In the data rows, the value 128 means zero.
Each row of this table is followed by its label. One hidden rule gives the labels. It looks at one to three of the table's principal directions, none of them among the few with the most spread.
[137, 93, 154, 22, 182, 145, 142, 91, 106, 132, 148, 151, 60, 188, 160, 75, 93, 97, 204, 123, 68, 168, 123, 183, 73, 110, 156, 129, 193, 208, 80, 129] 1
[139, 58, 173, 127, 80, 121, 135, 153, 126, 122, 164, 158, 176, 179, 115, 148, 160, 188, 235, 132, 84, 183, 142, 132, 109, 94, 170, 169, 155, 150, 85, 172] 7
[146, 56, 163, 227, 10, 74, 139, 164, 112, 152, 156, 120, 177, 179, 103, 201, 198, 205, 203, 100, 140, 179, 148, 79, 155, 148, 151, 191, 88, 84, 128, 156] 6
[132, 118, 105, 114, 150, 137, 132, 121, 129, 152, 124, 126, 133, 121, 124, 105, 150, 119, 113, 129, 144, 111, 112, 141, 138, 133, 127, 128, 123, 136, 130, 120] 1
[132, 75, 161, 177, 47, 85, 139, 147, 131, 173, 174, 117, 158, 167, 95, 177, 182, 199, 203, 90, 141, 182, 140, 102, 147, 137, 159, 182, 92, 90, 102, 140] 6
[123, 160, 118, 120, 166, 155, 112, 127, 118, 108, 114, 131, 159, 95, 121, 105, 113, 117, 124, 166, 110, 114, 108, 152, 119, 92, 147, 108, 130, 165, 133, 151] 1
[102, 149, 126, 154, 82, 102, 129, 136, 158, 148, 128, 117, 112, 124, 111, 161, 136, 140, 105, 91, 160, 116, 140, 88, 157, 159, 101, 143, 89, 73, 149, 111] 5
[164, 99, 102, 106, 176, 145, 123, 106, 88, 105, 114, 128, 116, 150, 154, 92, 118, 78, 107, 159, 115, 113, 116, 171, 112, 110, 121, 105, 182, 182, 139, 122] 5
[122, 92, 152, 138, 90, 117, 148, 142, 130, 135, 144, 143, 106, 166, 145, 140, 150, 161, 186, 103, 118, 161, 150, 104, 122, 159, 157, 158, 117, 136, 101, 140] 6
[103, 169, 123, 102, 155, 149, 121, 128, 141, 94, 120, 141, 106, 112, 137, 113, 90, 112, 120, 142, 108, 114, 131, 134, 113, 112, 133, 111, 140, 157, 127, 139] 3
[158, 133, 76, 144, 164, 132, 121, 122, 108, 101, 104, 118, 107, 109, 165, 114, 118, 73, 39, 139, 157, 93, 123, 144, 129, 144, 96, 93, 157, 124, 154, 95] 6
[147, 151, 109, 103, 174, 127, 113, 108, 103, 88, 127, 120, 90, 124, 147, 116, 66, 71, 88, 141, 111, 123, 116, 168, 98, 94, 103, 99, 186, 144, 139, 113] 6
[86, 209, 122, 140, 113, 120, 99, 130, 150, 109, 117, 119, 117, 94, 110, 149, 88, 116, 99, 117, 134, 111, 128, 116, 136, 117, 117, 115, 100, 107, 155, 129] 2
[118, 129, 154, 134, 101, 119, 133, 138, 138, 130, 140, 132, 133, 132, 118, 149, 125, 155, 160, 117, 117, 149, 137, 111, 124, 127, 135, 144, 116, 112, 116, 140] 1
[139, 111, 133, 67, 144, 115, 144, 111, 140, 127, 137, 141, 47, 158, 171, 120, 94, 91, 110, 87, 124, 141, 146, 136, 99, 158, 91, 121, 180, 105, 106, 82] 2
[140, 139, 89, 114, 183, 158, 120, 122, 108, 95, 99, 135, 133, 109, 142, 91, 113, 82, 86, 170, 118, 88, 107, 158, 119, 105, 118, 101, 160, 175, 153, 137] 1
[160, 150, 106, 30, 249, 160, 127, 82, 113, 86, 124, 128, 42, 116, 194, 66, 41, 38, 54, 144, 110, 118, 128, 193, 73, 117, 98, 57, 224, 163, 99, 68] 7
[130, 116, 130, 130, 125, 132, 122, 122, 112, 129, 124, 128, 140, 146, 121, 121, 139, 128, 153, 140, 117, 129, 122, 138, 130, 116, 142, 133, 128, 159, 136, 144] 5
[110, 134, 120, 135, 138, 151, 134, 139, 142, 117, 124, 134, 141, 116, 120, 117, 137, 144, 127, 149, 129, 106, 132, 117, 139, 124, 140, 127, 114, 151, 129, 147] 3
[67, 206, 123, 142, 127, 151, 120, 150, 179, 119, 116, 129, 161, 62, 82, 136, 115, 156, 106, 145, 136, 85, 122, 95, 154, 110, 126, 126, 72, 112, 150, 157] 7
[90, 188, 128, 138, 105, 117, 120, 134, 165, 148, 118, 122, 117, 89, 117, 148, 123, 136, 99, 95, 157, 117, 133, 95, 147, 159, 117, 126, 74, 76, 138, 112] 1
[131, 138, 116, 94, 166, 133, 137, 117, 138, 129, 134, 126, 91, 115, 141, 112, 102, 105, 95, 119, 134, 120, 126, 139, 116, 134, 109, 114, 149, 118, 117, 102] 1
[130, 140, 91, 118, 166, 153, 119, 120, 121, 127, 99, 129, 150, 106, 122, 96, 138, 97, 89, 158, 136, 84, 103, 148, 140, 115, 118, 111, 129, 156, 158, 133] 1
[139, 134, 107, 124, 155, 133, 123, 105, 110, 139, 112, 110, 113, 126, 136, 108, 127, 96, 92, 134, 145, 108, 118, 142, 138, 139, 117, 108, 126, 140, 146, 107] 2
[152, 78, 116, 108, 158, 136, 166, 128, 124, 134, 138, 139, 75, 147, 175, 103, 141, 122, 121, 114, 137, 136, 140, 126, 113, 172, 131, 131, 152, 139, 95, 105] 1
[97, 156, 139, 127, 127, 143, 133, 136, 164, 148, 127, 127, 154, 95, 102, 128, 140, 161, 127, 131, 141, 114, 130, 104, 149, 133, 135, 128, 84, 110, 121, 133] 7
[44, 250, 120, 109, 144, 156, 128, 148, 198, 110, 100, 145, 96, 43, 122, 126, 80, 130, 82, 117, 135, 83, 133, 81, 134, 151, 120, 111, 67, 102, 141, 138] 1
[124, 111, 152, 112, 132, 143, 142, 137, 139, 139, 142, 143, 151, 126, 122, 120, 143, 164, 175, 135, 110, 148, 130, 125, 120, 122, 158, 141, 121, 141, 94, 148] 4
[164, 122, 130, 131, 147, 116, 124, 109, 108, 130, 128, 104, 124, 122, 137, 132, 109, 104, 85, 131, 142, 132, 126, 142, 124, 127, 97, 105, 151, 96, 132, 92] 7
[95, 179, 125, 154, 94, 111, 109, 140, 149, 128, 130, 121, 136, 102, 101, 158, 118, 139, 119, 109, 141, 124, 126, 111, 143, 122, 126, 135, 92, 95, 145, 134] 6
[140, 121, 149, 103, 144, 144, 100, 113, 91, 96, 126, 135, 176, 154, 103, 113, 105, 117, 186, 181, 66, 141, 108, 179, 105, 44, 149, 123, 172, 199, 136, 174] 3
[106, 138, 167, 149, 78, 101, 146, 150, 171, 158, 158, 124, 128, 110, 111, 173, 135, 187, 148, 83, 146, 162, 150, 79, 137, 158, 129, 154, 83, 49, 96, 117] 4
[119, 153, 118, 105, 162, 145, 138, 129, 149, 118, 123, 135, 95, 99, 154, 112, 107, 115, 92, 123, 136, 116, 136, 123, 118, 149, 121, 108, 132, 119, 113, 108] 7
[123, 126, 117, 80, 176, 159, 137, 110, 129, 122, 114, 142, 86, 138, 161, 83, 118, 100, 120, 137, 120, 111, 134, 142, 116, 146, 135, 107, 147, 176, 116, 116] 3
[124, 165, 110, 86, 182, 142, 131, 120, 147, 102, 125, 131, 87, 95, 147, 110, 75, 90, 68, 131, 128, 105, 127, 141, 108, 121, 93, 98, 164, 115, 125, 102] 7
[178, 94, 88, 136, 170, 140, 127, 114, 82, 113, 100, 121, 132, 134, 158, 98, 139, 77, 77, 161, 137, 100, 111, 159, 126, 130, 108, 103, 167, 158, 155, 114] 5
[120, 139, 123, 109, 142, 136, 120, 119, 115, 110, 124, 135, 104, 143, 137, 113, 107, 107, 145, 135, 106, 128, 124, 146, 113, 113, 141, 124, 145, 171, 132, 141] 2
[120, 145, 107, 72, 172, 137, 136, 114, 140, 124, 125, 139, 64, 124, 156, 99, 94, 86, 100, 110, 125, 116, 123, 146, 106, 140, 111, 115, 157, 137, 121, 104] 1
[109, 174, 131, 104, 158, 144, 115, 113, 130, 121, 119, 124, 113, 108, 129, 110, 97, 111, 122, 137, 118, 122, 123, 140, 120, 118, 138, 106, 121, 150, 127, 127] 1
[164, 78, 158, 145, 99, 105, 142, 137, 126, 147, 151, 124, 151, 141, 134, 156, 151, 160, 143, 111, 137, 167, 144, 117, 124, 143, 122, 140, 138, 75, 97, 108] 4
[144, 120, 137, 181, 82, 96, 126, 139, 133, 146, 136, 106, 155, 118, 117, 171, 150, 153, 101, 107, 165, 139, 141, 99, 152, 150, 107, 132, 103, 55, 133, 103] 7
[113, 159, 137, 119, 111, 99, 136, 115, 163, 168, 130, 108, 82, 110, 128, 151, 115, 122, 77, 73, 172, 124, 142, 95, 145, 180, 82, 123, 96, 41, 130, 70] 3
[119, 128, 142, 154, 87, 103, 135, 135, 139, 150, 140, 118, 115, 135, 121, 157, 140, 151, 137, 96, 147, 144, 140, 98, 142, 157, 127, 147, 96, 89, 126, 119] 2
[176, 103, 123, 123, 153, 108, 133, 98, 112, 154, 135, 94, 112, 129, 140, 129, 121, 98, 62, 115, 164, 128, 128, 143, 133, 145, 78, 103, 154, 74, 128, 63] 7
[187, 47, 169, 185, 67, 78, 163, 148, 116, 173, 157, 112, 155, 144, 137, 183, 177, 182, 143, 89, 158, 186, 147, 88, 134, 176, 110, 160, 117, 27, 96, 97] 4
[146, 132, 116, 117, 148, 113, 120, 104, 111, 126, 135, 108, 90, 137, 141, 126, 100, 91, 94, 116, 138, 130, 125, 150, 120, 127, 106, 111, 154, 119, 133, 94] 5
[90, 153, 142, 116, 109, 119, 136, 134, 165, 151, 151, 130, 99, 122, 115, 140, 124, 156, 152, 90, 136, 143, 138, 106, 132, 146, 143, 147, 94, 106, 105, 125] 1
[130, 138, 115, 138, 120, 110, 127, 126, 144, 155, 129, 110, 130, 107, 113, 143, 136, 124, 82, 106, 165, 114, 122, 118, 148, 142, 94, 127, 111, 72, 142, 98] 1
[145, 99, 150, 134, 110, 108, 147, 126, 134, 153, 148, 118, 111, 142, 140, 146, 138, 148, 130, 98, 146, 156, 147, 110, 129, 161, 120, 135, 125, 83, 101, 97] 7
[99, 167, 129, 153, 107, 130, 117, 141, 139, 119, 116, 130, 143, 106, 111, 142, 125, 141, 132, 132, 126, 117, 126, 108, 139, 124, 137, 132, 93, 127, 147, 151] 5
[118, 132, 145, 153, 100, 117, 133, 145, 144, 138, 147, 125, 142, 116, 117, 152, 139, 167, 147, 113, 136, 149, 138, 106, 134, 136, 145, 142, 100, 99, 108, 133] 7
[108, 162, 119, 120, 150, 148, 123, 118, 137, 143, 104, 122, 140, 99, 115, 108, 132, 120, 106, 142, 139, 97, 116, 124, 145, 133, 127, 114, 95, 137, 146, 130] 7
[107, 161, 120, 103, 137, 116, 132, 127, 168, 125, 151, 126, 66, 112, 144, 138, 93, 119, 86, 85, 151, 130, 147, 119, 121, 150, 107, 117, 137, 83, 105, 85] 7
[200, 40, 128, 144, 154, 145, 133, 130, 70, 128, 129, 131, 213, 146, 131, 105, 177, 138, 161, 186, 106, 147, 104, 171, 116, 89, 154, 129, 171, 172, 114, 154] 4
[127, 138, 126, 88, 149, 125, 131, 103, 140, 150, 123, 120, 91, 130, 135, 115, 112, 100, 94, 108, 143, 117, 129, 134, 129, 146, 95, 113, 136, 105, 130, 89] 3
[98, 190, 111, 136, 153, 163, 113, 139, 140, 98, 87, 135, 170, 72, 105, 114, 111, 118, 94, 176, 118, 75, 109, 121, 140, 99, 119, 108, 104, 148, 170, 163] 7
[132, 132, 100, 85, 180, 146, 118, 96, 111, 120, 120, 123, 89, 146, 142, 86, 107, 78, 106, 142, 122, 105, 117, 169, 120, 114, 125, 103, 162, 183, 137, 113] 5
[101, 167, 107, 123, 152, 150, 137, 134, 140, 107, 104, 139, 84, 104, 154, 109, 109, 108, 99, 130, 131, 99, 132, 110, 126, 158, 129, 115, 111, 149, 140, 131] 2
[134, 99, 116, 107, 142, 143, 142, 138, 137, 132, 126, 150, 138, 130, 139, 109, 152, 132, 133, 133, 126, 121, 125, 133, 123, 134, 132, 134, 143, 140, 115, 133] 1
[128, 112, 158, 95, 138, 142, 138, 125, 118, 139, 130, 146, 136, 141, 130, 110, 130, 142, 193, 136, 90, 155, 121, 139, 106, 118, 160, 140, 131, 163, 103, 155] 1
[173, 85, 136, 140, 102, 87, 130, 130, 115, 135, 150, 118, 134, 146, 130, 163, 128, 124, 114, 105, 137, 156, 130, 135, 119, 123, 88, 139, 168, 64, 124, 99] 1
[75, 217, 107, 146, 125, 141, 111, 142, 159, 123, 91, 127, 150, 62, 92, 134, 113, 122, 86, 139, 140, 75, 107, 101, 154, 122, 110, 123, 69, 110, 180, 153] 1
[136, 123, 99, 49, 230, 198, 111, 100, 93, 98, 97, 152, 160, 132, 127, 38, 115, 76, 147, 213, 70, 88, 86, 209, 103, 53, 156, 96, 186, 255, 138, 172] 7
[134, 117, 119, 129, 136, 130, 129, 126, 118, 126, 133, 127, 123, 136, 132, 121, 131, 124, 132, 131, 127, 130, 124, 138, 125, 124, 137, 130, 136, 145, 125, 130] 5
[85, 132, 138, 166, 64, 118, 126, 151, 149, 161, 131, 132, 170, 133, 79, 152, 178, 183, 187, 115, 134, 128, 123, 93, 163, 131, 159, 173, 58, 127, 143, 172] 6
[130, 110, 127, 139, 138, 150, 135, 131, 116, 131, 118, 133, 150, 132, 132, 109, 157, 142, 150, 153, 124, 122, 127, 126, 136, 133, 158, 129, 112, 169, 124, 149] 3
[138, 95, 150, 134, 96, 107, 127, 134, 115, 117, 157, 133, 126, 170, 122, 150, 124, 146, 182, 119, 103, 166, 135, 136, 113, 104, 142, 153, 154, 137, 113, 145] 2
[140, 120, 129, 117, 147, 136, 127, 122, 115, 117, 131, 130, 129, 133, 135, 116, 120, 121, 136, 142, 114, 134, 125, 146, 116, 113, 137, 120, 148, 151, 119, 132] 1
[95, 184, 129, 117, 129, 121, 119, 124, 148, 117, 136, 123, 84, 111, 127, 137, 85, 118, 116, 105, 129, 130, 133, 122, 121, 129, 126, 121, 116, 117, 127, 120] 6
[144, 75, 125, 90, 152, 140, 125, 113, 100, 117, 152, 139, 126, 185, 124, 98, 131, 119, 187, 151, 90, 143, 118, 179, 107, 79, 157, 139, 184, 209, 110, 152] 5
[149, 107, 116, 169, 122, 133, 129, 135, 97, 118, 107, 125, 154, 132, 136, 126, 152, 125, 123, 153, 130, 117, 122, 123, 138, 134, 133, 129, 121, 148, 152, 145] 2
[116, 133, 120, 151, 124, 142, 128, 141, 134, 135, 123, 130, 160, 110, 116, 123, 156, 151, 135, 142, 137, 117, 123, 118, 145, 130, 152, 133, 96, 141, 130, 148] 1
[175, 78, 103, 83, 187, 127, 160, 103, 107, 130, 137, 127, 36, 157, 197, 92, 111, 76, 83, 105, 142, 134, 137, 152, 99, 174, 103, 110, 190, 134, 100, 69] 6
Here are more rows. What is the label of each one?
[105, 163, 134, 94, 139, 128, 129, 120, 153, 130, 131, 132, 81, 117, 143, 125, 98, 116, 115, 100, 130, 132, 139, 122, 117, 148, 121, 117, 125, 111, 113, 105]: 1
[100, 157, 126, 146, 112, 133, 120, 134, 138, 136, 120, 127, 138, 114, 116, 130, 140, 143, 138, 126, 136, 121, 127, 113, 144, 137, 151, 132, 85, 137, 135, 142]: 5
[119, 142, 114, 134, 142, 139, 131, 125, 135, 138, 120, 121, 119, 113, 135, 115, 139, 127, 105, 128, 149, 111, 131, 120, 142, 152, 136, 117, 104, 133, 128, 117]: 3
[111, 137, 198, 135, 79, 115, 119, 146, 134, 132, 158, 134, 194, 128, 73, 168, 118, 195, 232, 136, 77, 184, 124, 121, 113, 69, 164, 163, 108, 117, 103, 184]: 4
[164, 56, 154, 181, 74, 103, 140, 137, 96, 151, 142, 120, 161, 172, 129, 155, 181, 168, 181, 121, 133, 169, 140, 113, 138, 147, 151, 157, 116, 120, 116, 136]: 5
[104, 107, 119, 98, 148, 172, 124, 131, 128, 117, 120, 155, 171, 151, 99, 86, 155, 140, 187, 179, 89, 101, 112, 152, 134, 80, 167, 141, 136, 226, 135, 188]: 3
[107, 175, 124, 113, 149, 144, 104, 122, 130, 101, 117, 126, 148, 107, 98, 121, 90, 111, 121, 161, 104, 104, 110, 147, 125, 74, 119, 114, 137, 153, 155, 153]: 3
[82, 183, 149, 58, 163, 166, 110, 120, 154, 124, 116, 149, 164, 99, 84, 99, 95, 129, 167, 162, 78, 111, 102, 153, 115, 64, 140, 122, 126, 169, 130, 171]: 4
[121, 143, 95, 120, 149, 136, 119, 116, 130, 140, 112, 121, 122, 118, 124, 108, 135, 101, 90, 130, 149, 95, 114, 140, 144, 133, 116, 116, 121, 137, 151, 115]: 5
[145, 123, 134, 167, 93, 97, 124, 131, 129, 139, 133, 108, 137, 124, 124, 165, 136, 136, 96, 107, 158, 136, 139, 109, 143, 146, 100, 128, 118, 64, 137, 99]: 3
[143, 124, 113, 144, 116, 98, 150, 131, 152, 162, 125, 110, 100, 104, 136, 153, 135, 118, 47, 84, 184, 111, 133, 93, 148, 184, 61, 129, 114, 26, 143, 70]: 1
[151, 114, 113, 140, 145, 134, 133, 128, 132, 154, 118, 115, 170, 97, 119, 121, 160, 131, 80, 141, 161, 106, 117, 127, 149, 138, 106, 116, 117, 93, 134, 105]: 4
[124, 142, 86, 79, 215, 183, 130, 110, 115, 118, 99, 141, 116, 108, 148, 54, 124, 84, 105, 172, 116, 84, 101, 168, 118, 118, 148, 99, 143, 214, 134, 140]: 1
[129, 99, 129, 148, 92, 109, 136, 133, 140, 158, 139, 121, 138, 145, 112, 147, 163, 151, 131, 107, 153, 129, 135, 109, 152, 147, 118, 149, 110, 96, 131, 118]: 3
[105, 165, 126, 106, 129, 123, 116, 129, 143, 101, 135, 135, 98, 125, 124, 136, 83, 111, 124, 118, 111, 126, 129, 135, 112, 105, 116, 126, 147, 128, 134, 132]: 5
[158, 34, 157, 169, 61, 106, 145, 149, 105, 139, 151, 142, 157, 196, 137, 154, 191, 180, 212, 117, 117, 178, 150, 111, 129, 145, 164, 172, 132, 138, 102, 151]: 5
[131, 164, 122, 124, 154, 126, 125, 114, 133, 127, 122, 110, 96, 99, 147, 126, 99, 104, 70, 117, 152, 120, 135, 125, 128, 151, 107, 97, 124, 96, 127, 87]: 7
[120, 147, 113, 115, 138, 125, 113, 120, 128, 121, 131, 125, 119, 127, 117, 124, 109, 108, 119, 128, 124, 120, 116, 148, 125, 104, 122, 125, 140, 138, 140, 128]: 6
[148, 105, 137, 168, 87, 93, 129, 136, 137, 159, 153, 105, 158, 125, 109, 168, 157, 159, 112, 101, 166, 147, 137, 111, 150, 141, 111, 140, 111, 54, 119, 99]: 7
[139, 100, 127, 142, 116, 139, 125, 141, 101, 114, 112, 147, 169, 145, 125, 122, 153, 133, 170, 158, 99, 129, 114, 137, 123, 106, 149, 144, 136, 172, 144, 173]: 6
[122, 160, 115, 123, 149, 135, 123, 128, 151, 140, 122, 118, 152, 80, 109, 126, 124, 125, 79, 133, 151, 104, 116, 128, 140, 121, 105, 112, 114, 90, 135, 111]: 4
[156, 43, 190, 183, 28, 80, 143, 150, 101, 158, 163, 130, 171, 194, 111, 185, 183, 201, 243, 101, 108, 206, 144, 101, 128, 134, 162, 191, 112, 103, 103, 160]: 6
[114, 123, 145, 63, 156, 136, 130, 99, 133, 131, 156, 132, 65, 169, 145, 101, 99, 118, 167, 110, 106, 153, 143, 155, 105, 125, 153, 121, 157, 173, 85, 111]: 3
[106, 125, 149, 153, 74, 109, 147, 154, 167, 147, 141, 136, 121, 125, 128, 164, 152, 174, 141, 87, 150, 144, 155, 75, 142, 174, 128, 154, 88, 71, 111, 121]: 3
[144, 102, 148, 158, 101, 111, 143, 136, 135, 157, 141, 116, 147, 125, 126, 151, 158, 163, 128, 111, 154, 148, 142, 102, 143, 158, 125, 137, 104, 77, 110, 109]: 7
[105, 114, 180, 99, 94, 120, 117, 120, 130, 140, 163, 134, 147, 177, 84, 139, 123, 168, 237, 125, 80, 173, 130, 143, 117, 77, 167, 160, 130, 164, 103, 167]: 3
[162, 83, 108, 90, 184, 148, 149, 114, 114, 126, 131, 134, 96, 144, 168, 87, 131, 100, 106, 138, 130, 123, 129, 155, 110, 142, 125, 111, 176, 158, 104, 103]: 7
[119, 176, 137, 131, 125, 102, 138, 123, 165, 150, 136, 103, 77, 85, 143, 157, 95, 124, 55, 76, 176, 132, 149, 92, 135, 182, 83, 109, 101, 25, 116, 61]: 7
[118, 144, 108, 109, 149, 131, 127, 116, 136, 120, 130, 125, 78, 131, 148, 115, 107, 102, 97, 114, 140, 116, 136, 135, 125, 143, 121, 113, 140, 136, 126, 104]: 5
[142, 121, 128, 115, 124, 108, 124, 119, 126, 142, 138, 121, 120, 134, 126, 137, 122, 115, 118, 107, 134, 140, 122, 141, 122, 124, 109, 129, 144, 99, 125, 106]: 1
[144, 97, 119, 107, 141, 129, 120, 122, 108, 101, 144, 136, 126, 164, 125, 118, 114, 111, 151, 146, 99, 134, 121, 166, 110, 81, 130, 132, 185, 172, 127, 143]: 5
[109, 134, 137, 163, 89, 111, 143, 143, 159, 159, 139, 119, 118, 115, 127, 155, 156, 167, 120, 90, 168, 136, 150, 81, 154, 181, 133, 142, 73, 74, 115, 108]: 3
[105, 166, 123, 152, 112, 132, 123, 141, 152, 145, 104, 123, 172, 83, 96, 141, 144, 143, 99, 134, 149, 96, 117, 99, 158, 133, 109, 130, 78, 90, 160, 138]: 7
